In the rows, zero is written as 128.
Each run below is a few steps of one of 6 hidden systems, one row a step.
path 1, Fup (11 x 20):
[[119 124 123 123 156 113  72 155  77  99 106 137  61 122  98 160 103 118
  159 135]
 [173 148  62  98 161 116 153 127  85 163 111 158 150 113 168 134  89 130
  108 135]
 [155 175 138  92 113 109 138 131 163 121 155  75 207 128 124 122 157 151
  156 142]
 [157 110 139 124 132 120  68 122 163 103 142 130  67  93  68 121 153 133
  151 119]
 [113 112  47 118 150 148 147 115 121 128  89 159  84  76 176 140 123 109
  133 102]
 [ 96 132 143 121 163 109 135 154 129 137  87  98 222 110 155 148 127 153
  142 148]
 [147 132 174 119  82  64  75 137 149 143 124 114 134 105  74 129  83 128
  125 132]
 [140 163  64 102 111 132 119 134  83 125 139 121  59 117 136 133 107  80
  172 107]
 [165 144  93 125 213 132 130 122  86 130 129 134 169 123 149 145 165 154
  149 142]
 [164 131 131 107  96  83 118 104 197 115 123 122 169  99 112 128 139 188
   93 132]
 [ 99 124 120  80  96 141 113 165 168  95 103 107  75 103 108 128 132  94
  173 118]]
path 2, Ruve (11 x 20):
[[ 52 143 138 170 117 166 149 137  81 132 105 119 154 105 172 144 114  88
  134 133]
 [121 107 199 182 148 103 132  98  93 112 149 114 133 147 107 141  74 146
   98 140]
 [159 106 117 115  84 119 190 121 108 128 154  86  86 190 102 103 104 125
  121 107]
 [139 157 114 135 146 167 137 124  85 133 150 144 120 199 142 127 207 103
  152 122]
 [123 131 156 164 118 149 110 118 174 132 151 183 152 151 150 111 172 168
   63 148]
 [ 74 116 154 112  68 172 173 152 167  84  98 122 126 121 136 124 121 123
   98 148]
 [ 88 101 177 138 191 160 146 144  97 120 119 137 105 142 134 138  89  74
  147 134]
 [129  95 139 180 129 109 148 119 114 200 165 119 138 142 144  91  77 112
  105 102]
 [110 147 129 166  53 128 152 100  80 125 132  75 136 157 116 131 164 119
  139 107]
 [130 130 146 145 145 131 122  97  99  68 142 158  78 201 122 156 167 165
  112 138]
 [145 122 112  92 119 155 173 161 155 136 139 167 133 186 158 101 122 152
   74 151]]
path 3, zan (11 x 20):
[[115 147 165 133 141 195 135 103 151 118 142 180 101 104 135 116 141  57
  123 132]
 [ 61 108 133 169 158 152 145 151 139 153 133 108 174 101 188 110 117 122
  134 119]
 [129  67 157 165 121  96 150 119 102 158  70 101 168 120  80 137 126 127
  114 117]
 [125 129 146 124 113  63 130  94 103 111 131 119  71 182 122 157  72 119
  132 100]
 [140 160  77 115 101 133 105 182  75 130 165 128 102 185 146 116 130 162
  125 149]
 [184 174 144 122 112 170 142 102 127 103 158 158 159 129 106 120 176 144
   86 170]
 [ 97 116 164 108 142 170 156 124 206  68 152 116 114 116 142 115 137 130
  135 132]
 [ 93  68 120 134 151 176 150 177 130 168  83 136 121 116 127 106 145  76
  145 117]
 [107 134 165 167 133  96 136  82 107 186 101 144 170 138 151 143 111  75
  125  98]
 [ 91 116 148 164  94  67  99 146 116 121 144  83 136 151 130 135  88 183
  121 125]
 [173 116 103 122  93 135 137 131  62  96 118 132  77 148  76 138 113 153
   97 155]]
path 4, Ruve (11 x 20):
[[ 69  72 102 150 104 128 159 131 131 105  64  93 117 102 134 143 144 141
  133 101]
 [103 123 146 116 166  74 126 128  83 133  74 142 126 179 145 177  90 121
  140 119]
 [159 154 137 117  88  93  98 167  99 177 166 132 134 172 117 106  75 129
  109 146]
 [165 182 113 135  78 180 132 107  85 107 169 126 110 109 103 113 158 103
  126 147]
 [145 134 132 139 184 164 148  77 153  67 173 142 117 119 145 130 166 167
  118 138]
 [123  63 133 106 146 132 176 156 199 134  97 114 163 139 129 107 151 158
  113 123]
 [ 78 113 157 112 116 115 119 150 144 164  59 136 131 140 125 140 137  58
  164 101]
 [ 79 143 130 175 117 103  60 142  96 153 152 150  90 123 161 132  77 120
  123 118]
 [142 142  96 154  88 135 157 121  52 115 141 103 132 102 125 130  85 156
   86 151]
 [184 157 158 103 157 127 178  78  97  79 150 104 142 164  97 147 137 130
  140 144]
 [171 101 136 108 157 132 125 140 188 140 179 132 108 180 109  85 173 142
  138 115]]
path 5, fevi (11 x 20):
[[121 102 151 137  89 159 133 184 136 190 131 102 155 110  97  78 121  73
  135 129]
 [ 99 149 161 188  95 143 151  61  83 110 145 109 114 120 129 140 132  84
  133 106]
 [115  98 112 167 155  87 121 121  99 102 156 108 105 166 153 137 104 207
  111 124]
 [177 107 103  77 110 114 173 153 126 148  91 135 154 185 109 123 144 156
   97 138]
 [129 174 171  88 120 155 125 130 162 125 156 158 111 184 139 116 154  73
  147 130]
 [ 92 117 118 185 132 195  90 169 114 131 170 146  90 101 142  96 141 123
  120 142]
 [102 100 131 167 138 162 191 100  98 111  83 127 166  92 142 148 131 137
   91 138]
 [119  92 200 115 158  76 150 125 164 117 124  93 152 173 115 135  87 140
  136 122]
 [153  98 116 129  83 106 114 159 118 192 139 119  92 171  93  92 118  98
  134  99]
 [117 195  98 148  88 151 139  93  75 135 144 149 122 165 174 138 170  98
  128 117]
 [109 144 145 148 150 149 108 147 126  68 169 135 138 151 151 133 141 209
   95 176]]
path 6, zan, 11 rows:
[[187 119  64  76 111 113 177 147 134 156 144 107 128 171 131  98 130 151
  123 115]
 [146 173 153 114  99 140 107 109 141 114 143 129 126 160  96 127 211  95
  165 120]
 [ 82 127 144 165 157 165  75 136 170 103 157 180  98 108 162 121 143 147
  106 139]
 [101 105  95 129 114 157 173 144 121 140  63 136 170  69 155 134 115 126
   95 135]
 [140 122 189 100 153  82 152 122 119 142  94  91 174 135  97 147  81  89
  161 125]
 [140 100 124 152 116  89  94 145 127 166 184 104  72 155 113  92  86 126
  140  96]
 [140 164  66 165  87 147 126  96  58 114 143 128 102 131 136 137 179 142
  122 120]
 [146 157 149 107 180 130 133 109 136  61 129 149 154 154 141 160 160 186
  113 164]
 [136  91 120  70 113 138 149 174 214 132 111 142 119 124 122  96 120 137
  107 130]
 [101 152 141 118  97 164 131 138 115 158 105 128 125 102 122 120 134  28
  167 116]
 [ 96 131 164 198 182 123  87 118 102 153 172 126 154 109 157 124 104 126
  134 127]]
path 7, vora (11 x 20):
[[101 153 152 108  79 110 128  91 155  93  61 164 130 134 126 173 161 121
  106 126]
 [106 131 141 103 164 126  70 191 127  97 137 147  87 127 131 139  75 148
  132 161]
 [175 117  98 115 130 164 166 149 115 182 136 137 154  76 122  89  92  93
  109 143]
 [134 173 168 134 123 120 162  74 136 116 173  75 173 133 134 128 134 105
  159 115]
 [126  76 114 182 153 112  98 120 112 108 152  97  82 145 100 125 173 179
  147 105]
 [124 111  81 107 124 121 154 108 128 138  42 178 115 135 149 160 162 114
  112 104]
 [ 92 180 162  87 123  95  80 180 142 125 114 140 164 151 156 151 100 129
  138 156]
 [164 113 135 146  99 151  91 159 128 153 172 136 109  77  83  85  86 125
   97 155]
 [151 156 114 116 132 168 201  64 117  91 152 109 115  94 138 128 125  91
  139 118]
 [122 109 135 148 203 113 126 135 114 113 153  83 158 166 138 134 164 173
  170 123]
 [135  69 111 146 101  89 121 120 161 181  77 145 128 135 108 120 163 137
  107  88]]
path 8, Fup, 11 rows:
[[112 162  64 112  80 108 118 154 150 156 168 114 114 155 194 103 125 143
  142 102]
 [136 141 145 142 135 176  99 153  87 109 107 131 157 124  82 139 211 122
  142 164]
 [146 136 146 124 151 113 133  69 158  86 140 179  95 105 142 146  82 149
   77 137]
 [107  97  88 101 111 150 171 199 148 134 139  69 133 126 148  89 106 139
  146 127]
 [146 113 189 147 158 122 119 105 116 169  98 132 165 120  77 130 160  64
  155 117]
 [101 154 102 159 102  77  93  85 139 125 163 141  84 125 181 139  95 151
  116  92]
 [117 116  87 118 106 156 140 192  66 109  89  94 132 145 109 136 162 156
  136 155]
 [176 150 182  90 170 112 144  88 140 121 109 182 148 149 108 154 114 104
  107 148]
 [122 144  95 112 104 125 114 160 183 141 202 109 107 124 173  78 104 149
  131 117]
 [133 105 129 161 127 186 128 137  94 135 105 109 141  88  79 116 196  95
  153 132]
 [114 127 148 147 165  88 137  48 141  95 116 156 109 115 158 168  99 137
  109 106]]
path 9, vora, 11 rows:
[[132 135  66 102 131 126 164 152  92 124  86 130 157 173 166 146 165 171
  118 135]
 [146 141 189 100 108 100  94 151 176 150 120 161 163 183 101 124 143 137
  100 149]
 [107 128 127 123  87 158 107 148 172 115 174 139  53 111 131  95  99 102
  123 121]
 [108 137 114 145 150 214 174 141  79 108 132 119 140  98 145 121 141  96
  137 151]
 [130  99 183 163 176 104 163  97 125 136 134 114 191 147 135 129 113 161
  101 133]
 [125  78 118 121  75  69 143 133 149 136 113  80  88 166 104 122 108 142
  137  83]
 [118 160 107 118 108 145 111 142  64 139 101 160  79 175 128 147 158  70
  155 120]
 [122 179 125 149 136 143 101 132 115 135 165 187 153 139 187 129 119 160
   75 164]
 [154 111 139 104  85 150 164 150 180  89 148  99 146 112  97 100 121 178
   85 163]
 [141  96 176 105 168 159 165 123 142 108 137 117  89 155  86 115 139  74
  167 118]
 [ 78 107 106 174 166 132 131 134 116 177 146 126 124 144 193 112 125 104
  152  87]]
path 10, fevi (11 x 20):
[[118 121 143 137 105 117 120 136 191 117 204 120  93 140 150  87  80 163
  103 123]
 [134  94  75 123 112 170 164 155  74 115  95 100  94 136  96 125 176 117
  151 121]
 [139 155 174 144 192 122 131  73 124 134 133 187 159 160 154 152 145 112
  116 131]
 [ 87  93 127 133  90 122 107 197 192 143 152 104 133 130 148  88 110 169
  112 131]
 [132 119 138 124  93 158 161 124  64 116  70 123 115 131  73 148 151  77
  133 135]
 [119 155 163 151 184 106 121  89 118 131 183 155 119 155 179 136  78 120
  123 118]
 [132  88  85 134  90 138 142 188 138 151 148  77 153 129 124  84 139 178
  118 132]
 [154 146 163 115 111 143 167  68 109  94  94 147 124 157  86 155 176  94
  120 129]
 [ 93 125 135 140 172 116  88 143 160 125 178 161  77 163 181 117  96 142
  131 115]
 [125  98  86 134 101 164 147 190  95 169  84 113 167 108 119 106 155 128
  118 142]
 [125 165 211 131 125 129 156  66 130  98 125 138 158 144 121 155 127  90
  116 140]]
path 11, Somov, 11 rows:
[[ 91 128 137 153  62 173 134 144  84 119 101 155  91 162 113 133 146  98
   95 141]
 [ 87 146 154 129 132 170 163 142  94  86 136 151 116 153 165 142  73 125
   90 166]
 [152  91 164 125 138 164 197 152 116 120 157  90 157 140  99  96  89 141
  100 160]
 [140 106 185 145 108 156 183  91 145 139 150 119 118 167  95  99 148  75
  121 109]
 [ 74  99 139 180 124 155 131 127 122 117 160 137  75 198 155 111 156 133
  120 106]
 [ 86  95 127 156  93 156 160 159  96 117  81 141 141 161 136 136 140 159
   76 148]
 [101 133 188  93  85 147 170 151 141  99 104 136 139 158 121 134  81 107
   93 162]
 [135 111 164 127 134 173 154 168 105 131 186 113  93 159 106  88  75  95
  126 150]
 [134 118 140 189 127 181 185  91  79 151 165 124 138 149 130 102 148  97
  106 121]
 [ 88 110 175 169 115 135 169  93 150  82 142 114 131 181 144 134 156 163
   98 121]
 [107  60 140 120 110 141 155 170 140 101  94 130  88 180  97 123 134 151
   98 135]]
path 12, Somov:
[[ 77 102 119 145 143 100 107 175 139 122 133 120 127 136 178 131  76 190
  106 135]
 [158 118 132 100  72 124 160 154  97 143  74  88 165 106  69 128 114 108
  124 147]
 [136 180 175 109 143 121 123  91 120 117 165 150  93 164 132 135  99  67
  152 123]
 [154 107  76 164 163 145 131 142  99 133 195 114 107 148 149  94 138 183
  119 128]
 [138 127 132 133 100 145 173  86 144 114  76 133 182 116 115 144 203 134
  101 129]
 [ 86 114 177 102 138 114  97 144 204  90 126 151  85 151 135 133 110 133
  134 126]
 [126  85  80 138 122 154 123 199  90 180 118 122 107 104 120  96 101 110
  131 130]
 [108 187 167 147 102 132 148  89  90 148 115 125 191 113 149 149 120  78
  124 131]
 [138 122 165 141 147  92 112 113 134  74 190  92 100 152 108 131  88 186
  125 137]
 [183  83  68 112 128 141 180 114  99 135  97 121  91 142  91 122 163 121
  128 107]
 [ 98 171 145 102 143 139 133 124 164 137 120 168 153 180 188 136 175  97
  141 121]]

Which system made each of these runs?
path 13 (2 x 20):
[[115 144 117 138 114  69 113 112  96  97 152  56 116 124 130 151  89 160
  167 110]
 [187 106  83  95 141  95 116 148  79 139  89 125 104 156  77 144 143 143
  147 127]]
  Fup
path 14 (2 x 20):
[[122 125 157 111 134 119 122 141 194 144 155  77 151 130 115 103 161  96
  192 100]
 [120 103 127 194 133 107  53 126 101 165 132 153  92 127 104 126 155 123
  130 104]]
  Somov
path 15 (2 x 20):
[[114 135 169 140 194 180 154 112  88 109 146 131 113 128 127 132 120  63
  162 136]
 [134  78 141 186 148 112 140 106 151 175 180 116 139 137 140  87 112 150
  104 100]]
  Ruve
path 16 (2 x 20):
[[134 135 109 114 142  73 139 103 161 180 144 146 126 131 185 118  62 113
  123  89]
 [122 150  96 115  80 126 110 178 112 138 135  62 159 138 113 114 177 140
  176 127]]
  fevi
path 17 (2 x 20):
[[141 121 100  96 216 117  97 167  96 113 119 122 103 115 129 148  99 131
  176 138]
 [183 134 115 120 136 119 132 123 151 197 127 136 197  69 124  99 125 109
  119 129]]
  fevi
path 18 (2 x 20):
[[137 105 162 157 216 137 156 120  79 124 134 121 172 147 128 139 127 147
  127 149]
 [156  97 166 125  82  85 157 108 172 169 135 113 142 172  96  99 121 120
  106 103]]
  Ruve
path 19 (2 x 20):
[[132 152 114 116 138 132 113  97 102 133  62 159 124  95 114 165 178  70
  163 112]
 [106 162 112 120 169  91  86 132 140  99 140 145 137 103 188 156  89 182
  121 139]]
  Fup
path 20:
[[140 130 161 135  79 118 132 148 147 129 135  67 206  96  84 113 136 159
  121 154]
 [144  90 156 136 143 139 139  93 124  78 142 119  48 111  72 128 106 106
  137 119]]
  zan
path 21 (2 x 20):
[[ 95 120 201 150 122 157  95 131 184 118 132 125 139  77  95 115 144  96
  135 136]
 [ 86  94 116 177 130 129 122 113  97 127 132 125  69  74 141 130  62 105
  125 105]]
  Fup
path 22:
[[151 193 129 103 102 108 120 109 115 160 114 193 153 160 157 144 122 103
   95 139]
 [124 188 129 118 111 165 105 162 132  86 202 111 133 140 144 109 136 159
  128 169]]
  Fup
path 23:
[[147 125 128  92 120 108 159 136 133 143 155 136  92 136 140 110  23 109
  104 127]
 [141 150 112 139 130 167 143 152  71 158 171  74 153 122 123  99 142  86
  176 131]]
  Ruve
path 24 (2 x 20):
[[163 103 130 121 121  70 136 102 146 186 104  85 164  98  94 120 120  97
  161  88]
 [110 158  94 128 111  68  77 109 125 126 117 112  95 138 146 159 154 120
  183  81]]
  Fup
path 25:
[[144 130 105 111 195  93 153 117 107 144 108  87 178  96 149 144 101 132
  169 117]
 [160 129 122 110 110  44  86 124 159 159 117  89 165 112  99 132 131 159
  151 107]]
  Fup
path 26 (2 x 20):
[[170 120 133 154 171 104 115 125 113 194 144 171 170 116 138 111  88 139
   81 142]
 [142 153 107  95  47  97 163 103 169 112 146  69 136 112 128 117 114 137
  135 108]]
  vora
path 27, 2 rows:
[[156 118 138 144 148 177 140 116 172 125 156 173 154 129 128  98 192 160
   82 152]
 [ 84 102 163 145  87 168 163 110 199  88 133 122 115  96 132 111 135 125
   98 124]]
  Fup
path 28 (2 x 20):
[[ 99 147 119 130  82 167 153 156 133 114 149 113 153  75 164 108  77 142
   90 160]
 [155  98 161 127 157 162 182 131  91 115 120  72 162 107  73 119 126 103
  152 145]]
  zan
path 29, 2 rows:
[[151 120 149 127 168 139 171 133  83 118 172 107 107 222 119 117 126 121
  145 129]
 [123 108 102 156 110 128 151 132 137 175 153 146 127 199 165  93 165 144
  101 101]]
  vora
path 30:
[[138 186 125 122  60 113 156  75 120 142 157 126 120 127 155 123  91  81
  116 108]
 [103 138 141 153 149 152  96 174  98  90 173  72 142 141 122 120 152 165
  163 156]]
  zan
